In the data rows, the value 128 means zero.
The table, row by row:
c(110, 131, 104, 138, 191, 181, 108, 120, 90, 122, 89, 140, 103, 85,
  149, 135, 88, 137, 134, 160, 138, 123, 181, 159, 150, 212, 109, 109,
  127, 86, 101, 137, 124, 165, 151, 148, 157, 154, 166, 91, 123, 123,
  122, 99, 71, 131, 106, 142, 111, 122, 160, 122, 177, 124, 132, 160,
  122, 89, 121, 174, 131, 138, 161, 112)
c(143, 106, 127, 153, 138, 149, 132, 107, 131, 141, 107, 111, 163, 142,
  150, 110, 82, 128, 109, 144, 162, 159, 156, 126, 171, 150, 146, 122,
  100, 94, 98, 130, 84, 144, 181, 179, 151, 121, 132, 107, 104, 135,
  168, 132, 99, 125, 116, 156, 107, 143, 143, 130, 147, 127, 136, 132,
  150, 103, 79, 161, 113, 164, 149, 122)
c(84, 115, 97, 136, 117, 107, 118, 146, 118, 98, 131, 157, 121, 111,
  171, 157, 121, 115, 111, 108, 143, 137, 155, 126, 147, 145, 146, 120,
  113, 134, 93, 163, 118, 145, 125, 135, 121, 131, 164, 152, 146, 131,
  142, 120, 122, 163, 97, 111, 158, 114, 120, 111, 163, 150, 145, 127,
  118, 97, 122, 138, 121, 98, 144, 138)
c(108, 129, 85, 112, 180, 120, 108, 83, 139, 142, 96, 115, 105, 121,
  161, 113, 75, 122, 133, 167, 133, 105, 193, 153, 217, 198, 99, 78,
  142, 102, 66, 141, 88, 177, 168, 156, 148, 152, 132, 121, 150, 138,
  120, 132, 85, 134, 122, 126, 116, 128, 149, 117, 155, 132, 149, 163,
  132, 105, 107, 187, 104, 141, 171, 120)
c(110, 124, 88, 108, 154, 62, 110, 87, 147, 127, 119, 93, 128, 138,
  180, 99, 90, 98, 118, 171, 137, 129, 179, 129, 208, 139, 99, 97,
  166, 107, 81, 159, 86, 185, 122, 157, 142, 138, 125, 155, 162, 142,
  157, 160, 145, 143, 123, 108, 152, 127, 120, 122, 128, 143, 161, 150,
  126, 111, 92, 146, 84, 136, 145, 142)
c(83, 107, 75, 149, 116, 101, 116, 92, 121, 122, 129, 107, 128, 123,
  179, 157, 143, 114, 78, 140, 134, 144, 124, 104, 146, 133, 171, 157,
  116, 144, 122, 120, 132, 170, 77, 140, 105, 134, 180, 195, 155, 149,
  201, 172, 162, 134, 125, 113, 183, 101, 104, 113, 134, 162, 126, 119,
  167, 108, 96, 94, 102, 148, 149, 194)
c(102, 113, 115, 151, 93, 118, 118, 133, 114, 109, 124, 137, 126, 129,
  170, 162, 141, 130, 84, 115, 119, 127, 117, 134, 140, 104, 136, 131,
  115, 159, 102, 135, 106, 146, 94, 166, 111, 121, 167, 197, 139, 134,
  165, 137, 151, 151, 110, 138, 151, 105, 130, 121, 138, 160, 143, 119,
  130, 103, 96, 99, 125, 128, 153, 178)
c(112, 145, 104, 109, 128, 97, 125, 144, 119, 112, 141, 142, 141, 145,
  154, 161, 122, 95, 94, 145, 132, 138, 148, 132, 120, 143, 143, 122,
  109, 110, 107, 150, 132, 132, 137, 157, 124, 94, 150, 148, 135, 123,
  129, 144, 124, 151, 71, 135, 140, 128, 103, 132, 166, 141, 152, 160,
  115, 125, 106, 161, 150, 148, 123, 125)
c(102, 134, 70, 136, 113, 95, 111, 151, 119, 124, 159, 146, 138, 113,
  171, 146, 148, 113, 100, 116, 144, 113, 133, 109, 139, 128, 171, 128,
  141, 155, 94, 129, 106, 150, 153, 145, 101, 98, 157, 167, 141, 145,
  171, 133, 137, 151, 99, 137, 161, 109, 117, 115, 121, 165, 121, 101,
  126, 132, 99, 118, 136, 144, 125, 146)
c(124, 144, 62, 119, 155, 94, 106, 109, 115, 144, 153, 152, 121, 113,
  143, 115, 150, 126, 109, 123, 135, 76, 154, 151, 140, 139, 114, 97,
  143, 150, 89, 145, 123, 154, 128, 141, 103, 95, 148, 132, 141, 145,
  124, 128, 120, 101, 80, 161, 140, 135, 123, 127, 158, 145, 97, 115,
  115, 147, 104, 155, 143, 148, 135, 111)
c(107, 125, 107, 188, 139, 170, 93, 114, 72, 128, 112, 126, 131, 128,
  168, 125, 129, 160, 128, 158, 137, 158, 144, 125, 130, 143, 142, 139,
  128, 103, 101, 114, 101, 192, 142, 165, 132, 132, 157, 159, 134, 114,
  142, 131, 119, 147, 103, 135, 122, 120, 146, 112, 151, 149, 142, 134,
  135, 107, 112, 150, 101, 154, 156, 156)
c(123, 130, 114, 111, 109, 106, 139, 154, 128, 111, 127, 134, 153, 146,
  164, 148, 112, 95, 94, 127, 145, 162, 148, 111, 140, 123, 148, 154,
  95, 108, 98, 150, 121, 122, 132, 154, 137, 117, 136, 140, 122, 122,
  168, 137, 114, 161, 109, 142, 148, 118, 118, 146, 144, 126, 152, 154,
  126, 99, 112, 148, 122, 123, 137, 126)
c(72, 126, 119, 172, 117, 155, 104, 148, 79, 101, 112, 157, 139, 138,
  199, 169, 127, 139, 108, 121, 140, 195, 137, 116, 109, 142, 151, 156,
  98, 95, 95, 133, 121, 148, 114, 147, 125, 135, 185, 146, 123, 121,
  169, 134, 126, 158, 69, 122, 145, 95, 132, 97, 172, 152, 157, 162,
  132, 96, 106, 167, 114, 147, 165, 170)
c(160, 133, 135, 158, 133, 175, 150, 117, 135, 130, 103, 132, 125, 128,
  120, 118, 83, 146, 115, 148, 118, 140, 162, 177, 147, 156, 116, 110,
  121, 102, 115, 119, 110, 149, 141, 180, 153, 128, 149, 126, 99, 135,
  132, 89, 95, 112, 110, 191, 95, 148, 157, 133, 146, 122, 113, 151,
  121, 110, 112, 160, 132, 177, 151, 143)
c(129, 116, 121, 107, 108, 92, 142, 136, 150, 111, 116, 118, 174, 154,
  175, 140, 94, 90, 92, 148, 151, 180, 138, 132, 158, 121, 151, 121,
  110, 103, 73, 152, 93, 121, 139, 173, 139, 125, 141, 131, 126, 125,
  184, 154, 121, 158, 96, 131, 150, 118, 111, 146, 136, 134, 158, 149,
  139, 98, 88, 149, 132, 134, 126, 134)
c(162, 152, 123, 96, 144, 96, 151, 111, 159, 119, 119, 129, 91, 154,
  145, 133, 111, 108, 84, 126, 118, 151, 139, 184, 127, 137, 84, 99,
  102, 109, 103, 146, 98, 128, 118, 183, 152, 103, 151, 129, 126, 110,
  127, 128, 110, 127, 80, 174, 131, 167, 126, 147, 164, 96, 133, 150,
  85, 125, 95, 160, 154, 150, 140, 134)
c(127, 123, 134, 144, 130, 171, 126, 124, 118, 118, 129, 145, 146, 135,
  138, 127, 103, 144, 114, 132, 135, 139, 150, 138, 151, 141, 123, 122,
  112, 120, 100, 135, 126, 131, 135, 153, 146, 134, 148, 103, 113, 136,
  136, 100, 117, 124, 121, 145, 105, 117, 153, 133, 160, 130, 137, 152,
  118, 117, 138, 148, 124, 136, 166, 123)
c(135, 118, 108, 115, 118, 104, 139, 139, 146, 99, 106, 144, 117, 121,
  154, 186, 123, 87, 65, 114, 126, 158, 138, 167, 113, 144, 136, 158,
  81, 146, 110, 139, 136, 102, 122, 159, 138, 123, 192, 145, 131, 127,
  150, 111, 95, 136, 69, 166, 187, 126, 116, 137, 189, 135, 114, 135,
  109, 95, 107, 136, 177, 127, 135, 142)
c(134, 143, 119, 122, 119, 108, 146, 121, 145, 122, 121, 119, 145, 147,
  184, 121, 108, 129, 102, 121, 128, 150, 134, 130, 161, 106, 119, 88,
  113, 136, 70, 153, 68, 147, 149, 197, 130, 124, 152, 189, 124, 112,
  162, 132, 138, 156, 104, 157, 132, 143, 116, 107, 138, 137, 173, 123,
  114, 119, 95, 130, 108, 140, 147, 154)
c(135, 134, 67, 122, 138, 123, 127, 101, 136, 138, 137, 140, 82, 109,
  115, 154, 142, 103, 88, 137, 140, 79, 132, 165, 129, 147, 131, 107,
  147, 171, 119, 108, 91, 150, 133, 171, 126, 101, 185, 163, 137, 116,
  156, 137, 101, 113, 96, 189, 164, 161, 108, 136, 161, 139, 98, 92,
  130, 149, 75, 127, 154, 157, 133, 156)
c(103, 110, 82, 112, 122, 90, 129, 158, 101, 113, 145, 128, 188, 128,
  168, 182, 130, 79, 58, 140, 176, 154, 149, 79, 144, 144, 181, 199,
  104, 131, 112, 137, 132, 137, 111, 146, 102, 105, 169, 124, 146, 201,
  207, 170, 108, 124, 93, 144, 206, 86, 95, 157, 144, 163, 101, 149,
  157, 110, 92, 116, 148, 141, 127, 139)
c(101, 130, 63, 123, 87, 74, 118, 147, 101, 125, 128, 142, 160, 115,
  171, 186, 144, 80, 62, 123, 171, 145, 149, 101, 144, 131, 191, 166,
  111, 167, 99, 138, 105, 111, 165, 156, 108, 115, 177, 148, 141, 170,
  208, 177, 105, 146, 98, 147, 183, 91, 110, 130, 125, 169, 108, 113,
  150, 115, 86, 110, 144, 129, 123, 135)
c(158, 140, 137, 114, 135, 114, 166, 128, 164, 101, 119, 136, 137, 144,
  160, 141, 100, 106, 88, 115, 133, 137, 131, 158, 130, 114, 108, 113,
  94, 136, 99, 154, 122, 116, 105, 174, 157, 125, 146, 133, 109, 120,
  136, 108, 129, 125, 108, 164, 143, 140, 115, 148, 155, 124, 139, 151,
  102, 118, 121, 140, 127, 147, 152, 125)
c(162, 141, 94, 133, 97, 108, 151, 117, 152, 133, 133, 151, 164, 121,
  151, 130, 110, 118, 67, 96, 154, 78, 137, 160, 147, 80, 143, 128,
  151, 173, 86, 147, 83, 142, 118, 183, 122, 102, 165, 161, 109, 161,
  152, 114, 142, 115, 131, 197, 139, 130, 117, 145, 119, 150, 97, 91,
  128, 135, 98, 112, 136, 139, 152, 158)
c(121, 108, 99, 143, 151, 150, 110, 100, 100, 118, 118, 106, 146, 144,
  162, 135, 106, 128, 111, 158, 129, 155, 141, 108, 128, 146, 159, 164,
  120, 102, 130, 137, 151, 172, 101, 147, 131, 132, 133, 134, 133, 158,
  170, 165, 154, 101, 120, 133, 131, 105, 134, 128, 133, 161, 128, 155,
  157, 109, 128, 152, 106, 147, 169, 167)
c(100, 129, 102, 160, 73, 103, 131, 141, 122, 99, 109, 158, 128, 102,
  174, 186, 155, 93, 69, 76, 148, 135, 155, 143, 160, 126, 168, 147,
  113, 182, 76, 142, 77, 127, 137, 178, 128, 125, 224, 217, 137, 132,
  190, 131, 121, 168, 106, 151, 193, 117, 103, 107, 146, 158, 139, 92,
  129, 69, 62, 102, 134, 120, 132, 185)
c(119, 113, 78, 95, 137, 88, 123, 121, 117, 156, 128, 94, 172, 133,
  174, 114, 97, 82, 93, 159, 182, 142, 157, 120, 182, 150, 176, 135,
  129, 111, 83, 127, 92, 137, 189, 167, 128, 105, 121, 113, 127, 169,
  206, 167, 101, 131, 109, 140, 158, 135, 112, 137, 118, 146, 114, 118,
  172, 111, 64, 141, 120, 161, 116, 129)
c(120, 130, 43, 112, 151, 95, 122, 95, 106, 134, 173, 115, 159, 125,
  149, 132, 131, 90, 69, 167, 147, 140, 152, 113, 116, 125, 153, 172,
  142, 121, 131, 124, 144, 177, 61, 158, 103, 110, 137, 122, 157, 176,
  165, 173, 144, 70, 107, 141, 163, 127, 109, 148, 126, 173, 83, 134,
  170, 132, 115, 117, 141, 159, 145, 153)
c(122, 161, 102, 141, 92, 114, 119, 161, 115, 107, 152, 181, 178, 125,
  178, 168, 142, 137, 84, 100, 148, 140, 137, 118, 124, 103, 159, 133,
  125, 138, 77, 155, 128, 133, 129, 151, 104, 100, 168, 144, 139, 140,
  136, 125, 138, 150, 81, 141, 138, 114, 112, 140, 136, 151, 123, 127,
  131, 134, 120, 118, 139, 142, 115, 131)
c(170, 123, 109, 106, 128, 98, 148, 121, 171, 141, 129, 114, 175, 138,
  170, 117, 88, 101, 71, 140, 153, 128, 147, 126, 165, 104, 132, 117,
  129, 126, 88, 142, 101, 128, 138, 175, 130, 124, 123, 126, 107, 158,
  158, 150, 118, 122, 112, 168, 154, 157, 112, 162, 118, 125, 134, 137,
  132, 115, 104, 137, 118, 144, 130, 137)
c(157, 105, 116, 113, 110, 115, 150, 119, 152, 129, 129, 112, 168, 129,
  159, 130, 98, 121, 39, 142, 132, 113, 133, 136, 133, 101, 136, 157,
  113, 130, 117, 147, 135, 119, 81, 171, 129, 131, 148, 126, 109, 174,
  164, 124, 135, 91, 135, 173, 150, 134, 130, 154, 115, 136, 92, 121,
  148, 98, 122, 107, 135, 141, 172, 141)
c(107, 138, 93, 150, 141, 136, 102, 118, 108, 141, 129, 135, 131, 133,
  156, 121, 126, 156, 116, 129, 123, 119, 141, 123, 151, 119, 154, 126,
  140, 126, 108, 138, 118, 184, 121, 164, 105, 122, 153, 169, 136, 118,
  155, 133, 150, 127, 116, 154, 128, 138, 130, 114, 136, 165, 137, 109,
  139, 131, 112, 120, 107, 155, 151, 155)
c(118, 150, 60, 100, 162, 102, 111, 93, 120, 139, 156, 157, 142, 120,
  144, 121, 145, 128, 89, 170, 141, 102, 165, 154, 134, 156, 113, 115,
  153, 126, 109, 161, 156, 168, 102, 151, 74, 99, 128, 113, 151, 173,
  119, 135, 141, 93, 95, 149, 135, 141, 121, 149, 124, 160, 95, 133,
  139, 156, 119, 138, 159, 174, 160, 111)
c(91, 140, 79, 127, 154, 91, 111, 119, 132, 129, 160, 149, 149, 117,
  162, 119, 140, 132, 110, 141, 133, 108, 174, 131, 157, 128, 128, 134,
  153, 136, 101, 145, 137, 156, 102, 131, 101, 113, 144, 108, 144, 175,
  131, 137, 142, 102, 125, 129, 126, 125, 125, 111, 118, 165, 102, 120,
  132, 146, 138, 116, 126, 144, 146, 131)
c(141, 159, 93, 119, 102, 99, 121, 135, 145, 149, 167, 149, 188, 126,
  162, 99, 130, 132, 63, 111, 149, 111, 140, 142, 144, 99, 137, 103,
  135, 141, 89, 152, 94, 145, 130, 184, 99, 85, 140, 144, 108, 180,
  136, 120, 164, 123, 104, 188, 125, 132, 108, 141, 117, 162, 103, 114,
  126, 150, 105, 112, 115, 163, 138, 126)
c(177, 137, 146, 120, 118, 133, 145, 124, 140, 136, 133, 124, 186, 153,
  167, 100, 71, 118, 95, 142, 148, 164, 152, 160, 153, 116, 121, 100,
  111, 90, 67, 157, 82, 143, 147, 212, 141, 120, 126, 129, 91, 149,
  138, 102, 146, 100, 110, 173, 94, 156, 146, 153, 129, 125, 133, 153,
  117, 144, 104, 148, 97, 161, 180, 104)
c(134, 158, 61, 121, 158, 97, 104, 87, 131, 131, 161, 139, 141, 122,
  167, 129, 156, 122, 88, 157, 137, 102, 147, 139, 125, 134, 130, 129,
  153, 138, 127, 125, 129, 188, 68, 165, 82, 80, 135, 141, 165, 146,
  157, 154, 156, 97, 78, 151, 140, 138, 112, 131, 136, 171, 101, 126,
  148, 159, 111, 113, 133, 171, 141, 137)
c(167, 132, 130, 124, 142, 136, 132, 102, 149, 105, 129, 112, 124, 138,
  136, 155, 96, 137, 73, 140, 110, 139, 126, 156, 99, 129, 116, 149,
  118, 127, 134, 124, 146, 145, 48, 159, 130, 132, 137, 135, 125, 136,
  134, 125, 155, 99, 124, 157, 135, 123, 134, 138, 148, 130, 128, 151,
  136, 110, 138, 135, 133, 148, 158, 168)
c(105, 153, 92, 129, 136, 76, 93, 115, 126, 160, 132, 142, 176, 156,
  188, 89, 121, 113, 135, 154, 145, 160, 157, 113, 180, 125, 134, 85,
  154, 93, 59, 142, 57, 193, 177, 202, 113, 113, 112, 160, 125, 133,
  171, 159, 147, 133, 80, 142, 107, 166, 122, 114, 122, 151, 146, 144,
  148, 158, 76, 157, 93, 171, 127, 114)
c(111, 118, 71, 138, 173, 105, 141, 55, 153, 115, 126, 97, 69, 130,
  159, 113, 115, 119, 95, 160, 116, 141, 118, 150, 123, 130, 114, 101,
  145, 120, 131, 126, 116, 202, 41, 197, 103, 111, 142, 188, 148, 123,
  163, 171, 146, 98, 103, 135, 155, 133, 127, 110, 165, 142, 135, 128,
  135, 129, 87, 127, 119, 183, 155, 206)
c(160, 128, 121, 152, 152, 182, 142, 102, 134, 121, 115, 135, 97, 136,
  120, 130, 105, 141, 105, 146, 129, 131, 136, 170, 111, 169, 106, 110,
  126, 96, 112, 126, 130, 152, 93, 180, 148, 116, 144, 131, 107, 122,
  133, 109, 120, 102, 102, 183, 108, 144, 155, 133, 177, 119, 113, 152,
  109, 127, 120, 165, 132, 178, 168, 148)
c(138, 135, 101, 147, 129, 117, 127, 91, 141, 126, 148, 120, 152, 143,
  170, 115, 115, 152, 74, 144, 111, 123, 119, 137, 132, 83, 119, 127,
  154, 148, 117, 147, 147, 167, 55, 170, 112, 125, 139, 167, 119, 158,
  162, 132, 192, 103, 131, 154, 144, 128, 122, 134, 115, 146, 113, 134,
  136, 126, 126, 107, 100, 158, 180, 160)
c(160, 123, 122, 133, 133, 145, 137, 120, 133, 124, 139, 136, 173, 140,
  148, 121, 81, 149, 84, 152, 138, 152, 132, 141, 123, 105, 133, 137,
  123, 112, 98, 143, 129, 149, 77, 174, 113, 118, 156, 108, 100, 159,
  135, 119, 154, 82, 138, 167, 89, 133, 139, 140, 133, 128, 124, 146,
  127, 124, 151, 133, 110, 166, 176, 143)
c(132, 119, 85, 129, 112, 88, 129, 110, 129, 149, 123, 91, 89, 107,
  135, 143, 132, 78, 98, 133, 141, 114, 127, 129, 166, 142, 144, 122,
  133, 133, 100, 130, 83, 153, 154, 168, 135, 118, 155, 175, 144, 123,
  182, 169, 103, 134, 130, 161, 178, 145, 94, 125, 143, 146, 130, 97,
  152, 117, 71, 138, 144, 154, 114, 158)
c(109, 149, 75, 114, 121, 89, 115, 119, 119, 151, 153, 131, 130, 110,
  158, 117, 119, 100, 112, 118, 125, 123, 140, 111, 177, 106, 145, 89,
  149, 135, 71, 121, 62, 172, 154, 182, 119, 104, 143, 173, 147, 124,
  177, 163, 136, 148, 110, 148, 144, 120, 112, 109, 111, 161, 141, 102,
  123, 135, 67, 155, 117, 159, 116, 145)
c(127, 120, 116, 123, 116, 110, 130, 101, 146, 133, 128, 116, 130, 125,
  146, 134, 95, 105, 81, 144, 140, 118, 144, 133, 161, 110, 161, 147,
  119, 156, 109, 120, 126, 141, 109, 155, 137, 134, 155, 140, 126, 171,
  182, 132, 107, 110, 153, 154, 163, 150, 122, 148, 121, 139, 112, 96,
  145, 106, 101, 118, 121, 142, 141, 176)
Each row is a mix of 4 hidden patterns, all the same size, taken from one set. Each row also carries a little noise. Patterns are numbered from 0, in the order they first appear below.
Rows drawn again from the table, each followed by the numbers of its patterns, largest weight first:
c(91, 140, 79, 127, 154, 91, 111, 119, 132, 129, 160, 149, 149, 117,
  162, 119, 140, 132, 110, 141, 133, 108, 174, 131, 157, 128, 128, 134,
  153, 136, 101, 145, 137, 156, 102, 131, 101, 113, 144, 108, 144, 175,
  131, 137, 142, 102, 125, 129, 126, 125, 125, 111, 118, 165, 102, 120,
  132, 146, 138, 116, 126, 144, 146, 131) 0 1 2 3
c(111, 118, 71, 138, 173, 105, 141, 55, 153, 115, 126, 97, 69, 130,
  159, 113, 115, 119, 95, 160, 116, 141, 118, 150, 123, 130, 114, 101,
  145, 120, 131, 126, 116, 202, 41, 197, 103, 111, 142, 188, 148, 123,
  163, 171, 146, 98, 103, 135, 155, 133, 127, 110, 165, 142, 135, 128,
  135, 129, 87, 127, 119, 183, 155, 206) 2 4 3 5
c(110, 131, 104, 138, 191, 181, 108, 120, 90, 122, 89, 140, 103, 85,
  149, 135, 88, 137, 134, 160, 138, 123, 181, 159, 150, 212, 109, 109,
  127, 86, 101, 137, 124, 165, 151, 148, 157, 154, 166, 91, 123, 123,
  122, 99, 71, 131, 106, 142, 111, 122, 160, 122, 177, 124, 132, 160,
  122, 89, 121, 174, 131, 138, 161, 112) 6 1 4 7
c(127, 120, 116, 123, 116, 110, 130, 101, 146, 133, 128, 116, 130, 125,
  146, 134, 95, 105, 81, 144, 140, 118, 144, 133, 161, 110, 161, 147,
  119, 156, 109, 120, 126, 141, 109, 155, 137, 134, 155, 140, 126, 171,
  182, 132, 107, 110, 153, 154, 163, 150, 122, 148, 121, 139, 112, 96,
  145, 106, 101, 118, 121, 142, 141, 176) 8 9 2 3
c(103, 110, 82, 112, 122, 90, 129, 158, 101, 113, 145, 128, 188, 128,
  168, 182, 130, 79, 58, 140, 176, 154, 149, 79, 144, 144, 181, 199,
  104, 131, 112, 137, 132, 137, 111, 146, 102, 105, 169, 124, 146, 201,
  207, 170, 108, 124, 93, 144, 206, 86, 95, 157, 144, 163, 101, 149,
  157, 110, 92, 116, 148, 141, 127, 139) 8 7 0 2
c(127, 123, 134, 144, 130, 171, 126, 124, 118, 118, 129, 145, 146, 135,
  138, 127, 103, 144, 114, 132, 135, 139, 150, 138, 151, 141, 123, 122,
  112, 120, 100, 135, 126, 131, 135, 153, 146, 134, 148, 103, 113, 136,
  136, 100, 117, 124, 121, 145, 105, 117, 153, 133, 160, 130, 137, 152,
  118, 117, 138, 148, 124, 136, 166, 123) 6 9 1 7
c(134, 143, 119, 122, 119, 108, 146, 121, 145, 122, 121, 119, 145, 147,
  184, 121, 108, 129, 102, 121, 128, 150, 134, 130, 161, 106, 119, 88,
  113, 136, 70, 153, 68, 147, 149, 197, 130, 124, 152, 189, 124, 112,
  162, 132, 138, 156, 104, 157, 132, 143, 116, 107, 138, 137, 173, 123,
  114, 119, 95, 130, 108, 140, 147, 154) 5 3 9 7
c(157, 105, 116, 113, 110, 115, 150, 119, 152, 129, 129, 112, 168, 129,
  159, 130, 98, 121, 39, 142, 132, 113, 133, 136, 133, 101, 136, 157,
  113, 130, 117, 147, 135, 119, 81, 171, 129, 131, 148, 126, 109, 174,
  164, 124, 135, 91, 135, 173, 150, 134, 130, 154, 115, 136, 92, 121,
  148, 98, 122, 107, 135, 141, 172, 141) 9 8 2 0
c(83, 107, 75, 149, 116, 101, 116, 92, 121, 122, 129, 107, 128, 123,
  179, 157, 143, 114, 78, 140, 134, 144, 124, 104, 146, 133, 171, 157,
  116, 144, 122, 120, 132, 170, 77, 140, 105, 134, 180, 195, 155, 149,
  201, 172, 162, 134, 125, 113, 183, 101, 104, 113, 134, 162, 126, 119,
  167, 108, 96, 94, 102, 148, 149, 194) 2 3 8 7
c(100, 129, 102, 160, 73, 103, 131, 141, 122, 99, 109, 158, 128, 102,
  174, 186, 155, 93, 69, 76, 148, 135, 155, 143, 160, 126, 168, 147,
  113, 182, 76, 142, 77, 127, 137, 178, 128, 125, 224, 217, 137, 132,
  190, 131, 121, 168, 106, 151, 193, 117, 103, 107, 146, 158, 139, 92,
  129, 69, 62, 102, 134, 120, 132, 185) 3 7 8 9
c(121, 108, 99, 143, 151, 150, 110, 100, 100, 118, 118, 106, 146, 144,
  162, 135, 106, 128, 111, 158, 129, 155, 141, 108, 128, 146, 159, 164,
  120, 102, 130, 137, 151, 172, 101, 147, 131, 132, 133, 134, 133, 158,
  170, 165, 154, 101, 120, 133, 131, 105, 134, 128, 133, 161, 128, 155,
  157, 109, 128, 152, 106, 147, 169, 167) 2 6 8 7
c(135, 134, 67, 122, 138, 123, 127, 101, 136, 138, 137, 140, 82, 109,
  115, 154, 142, 103, 88, 137, 140, 79, 132, 165, 129, 147, 131, 107,
  147, 171, 119, 108, 91, 150, 133, 171, 126, 101, 185, 163, 137, 116,
  156, 137, 101, 113, 96, 189, 164, 161, 108, 136, 161, 139, 98, 92,
  130, 149, 75, 127, 154, 157, 133, 156) 4 3 8 0
c(112, 145, 104, 109, 128, 97, 125, 144, 119, 112, 141, 142, 141, 145,
  154, 161, 122, 95, 94, 145, 132, 138, 148, 132, 120, 143, 143, 122,
  109, 110, 107, 150, 132, 132, 137, 157, 124, 94, 150, 148, 135, 123,
  129, 144, 124, 151, 71, 135, 140, 128, 103, 132, 166, 141, 152, 160,
  115, 125, 106, 161, 150, 148, 123, 125) 7 5 4 0
c(84, 115, 97, 136, 117, 107, 118, 146, 118, 98, 131, 157, 121, 111,
  171, 157, 121, 115, 111, 108, 143, 137, 155, 126, 147, 145, 146, 120,
  113, 134, 93, 163, 118, 145, 125, 135, 121, 131, 164, 152, 146, 131,
  142, 120, 122, 163, 97, 111, 158, 114, 120, 111, 163, 150, 145, 127,
  118, 97, 122, 138, 121, 98, 144, 138) 7 1 3 5
c(107, 125, 107, 188, 139, 170, 93, 114, 72, 128, 112, 126, 131, 128,
  168, 125, 129, 160, 128, 158, 137, 158, 144, 125, 130, 143, 142, 139,
  128, 103, 101, 114, 101, 192, 142, 165, 132, 132, 157, 159, 134, 114,
  142, 131, 119, 147, 103, 135, 122, 120, 146, 112, 151, 149, 142, 134,
  135, 107, 112, 150, 101, 154, 156, 156) 6 3 2 7
c(167, 132, 130, 124, 142, 136, 132, 102, 149, 105, 129, 112, 124, 138,
  136, 155, 96, 137, 73, 140, 110, 139, 126, 156, 99, 129, 116, 149,
  118, 127, 134, 124, 146, 145, 48, 159, 130, 132, 137, 135, 125, 136,
  134, 125, 155, 99, 124, 157, 135, 123, 134, 138, 148, 130, 128, 151,
  136, 110, 138, 135, 133, 148, 158, 168) 2 9 4 7
c(129, 116, 121, 107, 108, 92, 142, 136, 150, 111, 116, 118, 174, 154,
  175, 140, 94, 90, 92, 148, 151, 180, 138, 132, 158, 121, 151, 121,
  110, 103, 73, 152, 93, 121, 139, 173, 139, 125, 141, 131, 126, 125,
  184, 154, 121, 158, 96, 131, 150, 118, 111, 146, 136, 134, 158, 149,
  139, 98, 88, 149, 132, 134, 126, 134) 5 7 8 9
c(177, 137, 146, 120, 118, 133, 145, 124, 140, 136, 133, 124, 186, 153,
  167, 100, 71, 118, 95, 142, 148, 164, 152, 160, 153, 116, 121, 100,
  111, 90, 67, 157, 82, 143, 147, 212, 141, 120, 126, 129, 91, 149,
  138, 102, 146, 100, 110, 173, 94, 156, 146, 153, 129, 125, 133, 153,
  117, 144, 104, 148, 97, 161, 180, 104) 9 5 6 0
c(134, 158, 61, 121, 158, 97, 104, 87, 131, 131, 161, 139, 141, 122,
  167, 129, 156, 122, 88, 157, 137, 102, 147, 139, 125, 134, 130, 129,
  153, 138, 127, 125, 129, 188, 68, 165, 82, 80, 135, 141, 165, 146,
  157, 154, 156, 97, 78, 151, 140, 138, 112, 131, 136, 171, 101, 126,
  148, 159, 111, 113, 133, 171, 141, 137) 0 2 4 3
c(143, 106, 127, 153, 138, 149, 132, 107, 131, 141, 107, 111, 163, 142,
  150, 110, 82, 128, 109, 144, 162, 159, 156, 126, 171, 150, 146, 122,
  100, 94, 98, 130, 84, 144, 181, 179, 151, 121, 132, 107, 104, 135,
  168, 132, 99, 125, 116, 156, 107, 143, 143, 130, 147, 127, 136, 132,
  150, 103, 79, 161, 113, 164, 149, 122) 6 5 8 9
c(102, 113, 115, 151, 93, 118, 118, 133, 114, 109, 124, 137, 126, 129,
  170, 162, 141, 130, 84, 115, 119, 127, 117, 134, 140, 104, 136, 131,
  115, 159, 102, 135, 106, 146, 94, 166, 111, 121, 167, 197, 139, 134,
  165, 137, 151, 151, 110, 138, 151, 105, 130, 121, 138, 160, 143, 119,
  130, 103, 96, 99, 125, 128, 153, 178) 3 7 2 9
c(72, 126, 119, 172, 117, 155, 104, 148, 79, 101, 112, 157, 139, 138,
  199, 169, 127, 139, 108, 121, 140, 195, 137, 116, 109, 142, 151, 156,
  98, 95, 95, 133, 121, 148, 114, 147, 125, 135, 185, 146, 123, 121,
  169, 134, 126, 158, 69, 122, 145, 95, 132, 97, 172, 152, 157, 162,
  132, 96, 106, 167, 114, 147, 165, 170) 7 6 3 2
c(132, 119, 85, 129, 112, 88, 129, 110, 129, 149, 123, 91, 89, 107,
  135, 143, 132, 78, 98, 133, 141, 114, 127, 129, 166, 142, 144, 122,
  133, 133, 100, 130, 83, 153, 154, 168, 135, 118, 155, 175, 144, 123,
  182, 169, 103, 134, 130, 161, 178, 145, 94, 125, 143, 146, 130, 97,
  152, 117, 71, 138, 144, 154, 114, 158) 8 3 5 4
c(118, 150, 60, 100, 162, 102, 111, 93, 120, 139, 156, 157, 142, 120,
  144, 121, 145, 128, 89, 170, 141, 102, 165, 154, 134, 156, 113, 115,
  153, 126, 109, 161, 156, 168, 102, 151, 74, 99, 128, 113, 151, 173,
  119, 135, 141, 93, 95, 149, 135, 141, 121, 149, 124, 160, 95, 133,
  139, 156, 119, 138, 159, 174, 160, 111) 0 4 1 2
c(122, 161, 102, 141, 92, 114, 119, 161, 115, 107, 152, 181, 178, 125,
  178, 168, 142, 137, 84, 100, 148, 140, 137, 118, 124, 103, 159, 133,
  125, 138, 77, 155, 128, 133, 129, 151, 104, 100, 168, 144, 139, 140,
  136, 125, 138, 150, 81, 141, 138, 114, 112, 140, 136, 151, 123, 127,
  131, 134, 120, 118, 139, 142, 115, 131) 7 0 3 9
c(162, 141, 94, 133, 97, 108, 151, 117, 152, 133, 133, 151, 164, 121,
  151, 130, 110, 118, 67, 96, 154, 78, 137, 160, 147, 80, 143, 128,
  151, 173, 86, 147, 83, 142, 118, 183, 122, 102, 165, 161, 109, 161,
  152, 114, 142, 115, 131, 197, 139, 130, 117, 145, 119, 150, 97, 91,
  128, 135, 98, 112, 136, 139, 152, 158) 9 3 0 8
